Each row is where one point has got to under a steady rotation. How many ticks took it there?
The counts run from 0 to 127.
[ 31  -3  -6 -11  -3  20 -21  11 -14  -4  49  20  -2   1  -3  -4  -2  11
  10  -9   4  18  22  -2  -3   1   6 -13 -35 -43  -9 -11  -1   9   3 -33
 -11  22   7   2  35  -5  -9   7   1  -9 -18 -36   5  36  40  -9 -38 -25
 -10 -18  23  10   5 -15 -11  -4  31  16  -6 -32   8] => 79
[ 26  -5   4  -7   7  17 -15  17  -1  11  -6   2  16 -14   5   0  18  -6
  -5   6  20  -6  -3   1   2 -28  23 -27 -26 -36 -11 -16  32  31   4 -18
 -12   0 -24  16   5 -18  -7 -26  24 -26 -50   2   0 -14  20  -3 -14  -9
  18 -36  -8  25 -22 -13   0 -39  22  28  24   8   1] => 44
[ 40 -23   9 -29   4 -10  16   6  -2  -1  21  23  -4 -24   0  -6  24  -7
  29 -10   0   5  22 -21  15  -6  10 -34 -30 -41   1   6 -19  15  31 -21
 -11  -7 -15  17  22 -25  -5  11  11  -6 -10 -35 -22  24  -5  -6  -9 -30
 -45 -10  19   4 -10 -32  32   5  17  -6  -2  20  -5] => 27
[ 26 -12   9 -33 -16   9 -18 -11 -25  12  45  34   1 -34 -15  17   0  -6
   0 -24  27  15  18 -22   7  15  -8 -17  -5 -32  10  -8   2   4   9 -23
  -2   1   4 -11  24 -15  -3   5  38   1 -12 -26  22 -16  10 -13 -18 -67
 -24 -28 -10  -7  17  -9  -1  -1  21  13   4 -11   1] => 7
[ 25 -35   5 -10  27 -15  26  17  -1  -2  12  22   1 -37  -3   3  34 -22
  -1   2   1   5  -1  -6  27  -6  25 -51 -11 -43   1  -2  13  29  13 -13
 -23  19 -20  12   4  -7  -8  -9  30  -3 -27  -2  14   8  25 -14 -12 -16
 -15  -8 -23  -4 -12 -22   8 -36  34  -3 -14  -2 -14] => 48
[ 20 -44   7 -22   7   4  -7 -18 -13  23  25  15 -10 -20  -2  -2   7 -14
 -14 -21  43  -5   8 -23  33  -6   1  -5   3 -45  12   1   2  23  33 -22
 -25 -10 -15   9  15 -15   1  22  27   3 -13 -13  10 -30  -9  -5 -19 -34
 -19 -35  -2   4  11 -17   2  -6  21  21  18  11 -14] => 5
[  5 -16  12 -40  -5  26  -1  -5  -4 -21  12  -4   1  -9  13  -8  19   8
   1  -4 -12   7   4  26  10  -4   7 -28 -19 -24  19   2  29  48  24  -6
   8  31  -1  20  -7  -5   5 -11  47   6 -36   5 -10   1  47  -1  17  -5
 -13 -35 -18  23  -9 -12   0 -22  33  30  -9   0 -27] => 107
[ 29  15   8 -21  -9  25  -1   7   9  -2   2  10  12 -31   1   1  13   4
   3 -16  17  -9   2 -35  -5  -4   9 -27  -9 -15  -7  14  44  43  -4 -12
  -4  16 -17   4 -18 -22  11 -42  23 -13 -46  -2 -11  -4  37 -11  13 -20
  -2 -28 -23  19 -16   5  12 -35  26  33   7  -1  -4] => 42
[ 35 -11  -5 -29  -6  11  -9   7 -12  -3  -6  17 -11 -45  -9  -5   3 -26
  14 -11  18  -7 -16 -22 -11   8  11  -2  -1 -30   9   4  12  41  10  -4
   3 -25   6  15  -5 -22 -19   0  25   3 -38 -21  -3   5   7   8  19 -36
 -38 -11  -8  -6 -23 -44  23 -19  32  16   5  11 -23] => 95
[ 10 -21 -18 -19  -2  43   2   4  22   1  26   0  10  -9  -1  -5   6   6
  13 -15  11  -2  20  15  27  -8  20 -31 -17 -42   9  -1   5  40  17 -20
  -2  39 -25  21 -14 -10  18   3  27  -6 -24  -8 -11 -32  39   3  -2  12
  -4 -34 -23  24   5  -4   0 -33  23  13   7   6 -12] => 109
[ 17   8 -11 -33  -3   9 -28   3  10 -11  24  -6  16  -8  22  -7  -7  -7
  11 -12  43 -20   7 -25   4  -5   0 -14 -20 -39  -9  -1   0  67  23 -25
   4  13 -28  12 -12   2  -3  11  16  10 -25  -5 -11   5  24 -19  -8  -2
 -14 -16  -5   8 -29  -9   6   1  39  -5  10 -16 -20] => 37
[ 25 -14  21 -17 -18  16 -34 -12 -33  11  26   9   6 -29 -23  11  18  -6
  -6 -27   4  16   5 -10  11 -17 -32 -13  -4 -26   6 -20   4  28   7 -17
  -5 -12  11  -9   6 -14  -7  -8  -1 -10 -22  -5  21 -17  26 -11 -23  -9
 -22 -43 -15   1  -9 -19   1 -38  29  42  12 -26 -33] => 10
[ 50  -4  20  -6  17   7   0  15 -29 -16  39   6 -15  -5  -6   4  12   5
   4 -27  -1  13  18 -21   8  -2 -11 -17 -30 -29  -3  -3   2  32   6 -16
  -7  18 -10   8   7  -9  -4  -1  -9  -1  -9 -15  -7  36  46 -20 -24   8
 -42 -21  22   9 -19  -7  11 -18  31  12 -18 -34 -15] => 81
[ 32 -18 -16 -15   0   8   4  21  12   2  10  27 -11 -17  18 -15  24  -7
  16 -10  10 -13  25 -17  20 -18  26 -17 -33 -41  -2  20 -13  22  17 -38
 -32 -21  -3  20  22 -12 -15  15   3 -14 -16 -40 -28  14  -7  16 -18 -10
 -17 -23  20   1   8 -49   6  -6  28   3 -11   6  -7] => 25
[ 27  -1  19 -26 -16  21 -15 -17 -23  16  33  37  -1 -36 -29  11   5  -3
  -9 -30  15  12  15 -32  16  14 -19 -15   5 -22   8  -1   7  13   6 -30
   0   6  13 -13  15 -14   1  -7  24   4 -13 -34  21 -12  26 -11 -18 -50
 -26 -24 -15   3  22  -3  -4  -7  24  14   3 -22 -24] => 8
[ 38 -13  22 -23   6  10  11 -12 -34 -14  -1  19 -16  -3   5  -6  24  -3
   1 -11  16 -12  15  11  11   1  12  -6 -11 -36   9   9  22  12   7 -20
 -18 -26   6  21   4  -6  -2  18  44  -8 -40  -3  18 -15   9  10  13 -26
 -17 -31 -26   1  10 -18  32 -38  23  20 -29   8  -7] => 1
[ 41   3   4 -37 -12   5  12   1  18   0  15  21   2 -44 -25   5  11 -20
  41 -33  22  -5  11 -25   1   9 -10 -11  -8 -26  -5   8 -13  21   5 -11
  -3  -2  -1  12   4 -18   1  -5   0 -16  -8 -50 -18   8  16  -9  -5 -29
 -43  -4   9   2  -4 -26  35   8  26   6  15  -4 -15] => 29
[ 52  -9  11  -6  13  22  -2  20 -26 -13  29  -3 -10 -18 -10  13   8   8
  24 -24   1   7  12  -9  -8  -3 -12 -20 -40 -34   0 -11  -6  35  -4  -2
   1  11  -8  17   1 -12  -8   8   5 -15  -4 -12 -20  21  36 -28 -16  24
 -36 -26  19   0 -37 -14   5 -26  22  16  -7 -20 -17] => 82
[ 26  21  16 -41  -5   1  -4 -13 -14  -6   6   1  11   4  11 -14  13 -10
   4 -15  12  -3   7   0   1 -19  -9  -9 -30 -24 -11  -8  14  55  30 -29
  10  -6  -7  14  -8   6  -7  11  10  -3 -52 -19   6  36  28   2 -10 -29
 -20 -21   2  14 -19 -15  32  -1  43   5  -2 -20 -20] => 35
[ 14  -8  27 -17 -11  11 -35  -3 -20 -18  14  -1  11 -26 -17  14  12  -6
   3 -12  20   9 -20  -4  15  -2  -6 -18  -1 -44  -4 -11  -2  47  15 -31
  -3   9  -1  10  11 -16  -2 -12  36  10 -26   0   3   7  24 -25 -30  19
  -9 -25  -1  19 -28 -12   1 -15  26  14  20 -16 -34] => 103
[  8 -37   3 -22  -7   0 -28 -11  -6   7  13  14   7 -23   2  -3  -1 -11
 -11 -11  28   3  -8 -10  16  -4   3  -1   2 -38  -3   8  19  24  39 -40
  -8   0 -26  26  23 -27   2   0  23  15 -30 -15 -10  10   2   1  -6 -54
  -9 -29   9  31 -12 -30  22   7  21  23  22   9  -8] => 98
[  1 -20  11 -34 -23  17 -14 -28 -24   8   7  26  -6  -4  22   8  18  22
   2 -11  24  -3  41   4   4 -20   0 -15 -23 -43   0   9  14   8  13  -6
  -4 -21 -12  -3  12 -13  14  -2  22 -19 -31 -17  -1 -21   4 -13  -7 -13
  16 -51 -17  15 -11   3  17 -17  17  37  -3  23   1] => 65
[  5 -24  -4 -37 -10  17  -9   2 -13   1  40  13  10  -2  11   3   1  13
   1 -13  -9  26  35   7   5 -18  -7 -45 -34 -35  25 -12  -5  38  29 -14
   9  25 -15  -6  -5  -4  -5  16   9   3  -2 -15  -4   9  44   1  -4  -4
 -18 -30 -19   1 -11 -17  -5 -19  36  20 -26  -6 -24] => 15
[ 19 -19  11 -11 -10   1   5  -8 -23  16   7  44  -7  -5  14  -2  30 -28
  11 -20  25  11  25 -20  11 -21  24 -28 -19 -46   0 -11   2  32   4 -15
 -14 -14  -1  -1  -5  -5  -8   4   9 -12 -25 -35  30  -1  13 -10 -22  13
  -2 -14 -31 -19   1 -16   2  -8  53  26  -3  -8 -24] => 69
[ 20 -28   2 -28  -7  12  -5 -17  15 -16  27   0  -3 -41  -8   4  28  -9
   6 -25   5   7  -7  24  18  22   6  -8   9 -35   6  16  21   0   9   8
 -21   0  -4  10  37  -8 -11 -29  30 -18 -26   1  -6 -11  17 -29 -18 -32
 -15 -30  16  15   4 -39  11 -22  20  17  -8  -2 -16] => 52
[ 34  31  18 -31 -11   3 -14 -18 -14 -16   6  10  16   2   2 -10   3  -6
   3 -15   9 -12  15   5  -1 -17 -19  -3 -20 -24 -12   1  14  36  28 -40
   4 -10 -10  18   7  -4  -1   9   4  -8 -51 -10  -7  34  30  13  -8 -41
 -21 -18  15   9  -7 -10  49  -4  29   8  -5 -32  -6] => 34
[ 31   8  16 -36 -30  13 -21 -11  10 -10  11   1  -3 -30  -9   6  18  -3
  29 -41  14  -2   1 -19  13 -14 -17   7 -16 -28 -13   7  -4  28  13  -1
  -9 -23   4  11  27 -20 -14 -19  -9 -19 -39 -23 -13   5  13 -26 -10 -23
 -16 -17  29  23 -23 -24  34  -8  28  19  21  -7 -20] => 31
[  6 -19   6 -34 -25  28 -17 -28  -8   6   4  25  -9 -14  12   6  29  18
   1 -24  25 -18  31  -5  10 -10  -3  -5 -15 -28  -3  19  20  22   5   4
 -13 -23  -9   6  -2 -14  16  -7  15 -22 -23 -21 -15 -27   1 -22  -8   6
   3 -60 -14  20 -17  -1   4 -25  25  35  -6   9 -10] => 64
[ 40 -14  -3  -6 -17  17  12   6  11   5   3  15  -7   1 -21   1   8  -9
  34 -38  33 -16  13  -3  -6 -33  26  -4 -22 -40 -12  -2  25  30 -10  -7
 -21   1 -37  16 -23 -12   2  19   6   0 -26 -45 -17  11  22  16 -15 -16
  -1 -26 -10  13 -18  -9  23 -15  28   0  -7   2  -9] => 89
[ 21 -10   1 -31   3   0  14 -22  12  22  36  18   6 -38 -26   9  11  -7
  11 -28  25   5  19 -11  27   9 -23 -29 -17 -35   2  -5 -14  13  27  -3
   5  -4  -9   6  -1  -3   2  26   3 -15 -10 -37  20 -27  14   3 -11 -44
 -27 -26  -5 -12   5 -15  18 -18  19  -4   4  -8  -8] => 121
[ 51  -5  13 -11  -3 -10   0  11 -23 -17   0  30  -4 -19  -6  -8   7 -18
  11 -19  28  -9   5 -29  -9   5  16  -8   1 -31   3  20  18  22  -1 -39
 -15 -21 -21  11   1 -17  -5   5  33  11 -26  -4 -13  17   9  -9  13 -28
 -34  -7  -4  -2 -11 -19  49 -16  23   3 -20   5 -11] => 93
[ 34 -12  18 -17   8  19 -21   3 -27  -9  22  32  -6  -9  16 -12   9 -38
   2 -18  23  13  19 -12   1  11  15 -12  10 -48  28   3   9  15   8 -24
 -20 -16  -1 -11  24 -10  -5 -22  23 -33  -7  -9   1 -18   9 -20 -14  -8
 -32 -21   4 -12  17 -20  23  18  31  36  -5  -5   3] => 72
[ 14 -17  13  -5  -7   8 -17   4 -19   5  12  42  -5 -18   8  -5  14 -29
  13 -12  34  13  18 -26  11 -10  22 -32 -13 -55   6  -6 -14  28   8 -16
 -17 -10 -10  -6   5 -10 -23   2  18 -16 -17 -20  23 -19   7 -30 -15  23
  -6 -14 -27 -17  -3 -20   7 -11  51  21   7   0 -16] => 70
[ 33   5  10  -8  -6  15  23  12  -4 -13  32  32  -1 -12 -21  -1  27  20
  21 -11   1   6  21 -10  21   5  32 -34 -20 -34   3  23  -3   6 -21 -30
 -23  15   1   3   6 -15   3  -5  41   5 -34  -8   6 -11  36 -20  -4  -8
  -9 -11 -22   6  26  -5   8 -47  28  -1  -8   5 -12] => 113
[ 23 -16   9  -8  -5  14 -28   6 -22  -4  17  39  -2 -22  16  -6   5 -34
   7 -12  36   8  22 -18   4   9  14 -14   1 -64  24   2 -11  15   5 -27
 -22 -16  -9 -11  20 -10 -12  -3  22 -30   3 -13   4 -22   7 -20 -19  12
 -17 -19  -9 -19  11 -24  15   8  34  32  -9   0   0] => 71
[ 15 -11 -10 -10   1  17   9 -39   4   3  26  13   8 -22 -29 -12  14  -8
 -15 -21   4   6   3  26  19   5 -14  -6  -2 -30  -8   5  21   4  15 -11
  -8   3 -10  25   1  -4  11  12  -2 -19 -45  -8   2  -5  46  -2 -17 -27
  -7 -32   0  19   1 -19  36 -59  29   5 -10 -17 -13] => 55
[ 42  -7   7 -34   3   5   5   8  -1  -5  20  28  -4 -42 -18   0  13 -11
  37 -13   9   8  19 -16   8   8   2 -29 -19 -37   5   7 -17  18  18 -17
   5  -4  -9  12   1 -26  -9   6   9 -13 -15 -44 -10  18  10  -7   0 -34
 -49  -7   9   2  -1 -32  37   7  20  -4   7  13  -8] => 28
[ 45  -6  16   0  15  17  28   4 -14  -3  13  12  -9 -26 -15   4  37 -11
   8 -14   1  -7   6  -1  20  -4  12 -14  -7 -29   2  18  -4  17  -7 -17
 -25 -22   4  20  -5 -19  -6   2  22 -24 -35  -5   3 -31  16  -4 -10  11
 -24 -19 -12  -3   9 -17  16 -66  18   8   4   7 -25] => 115
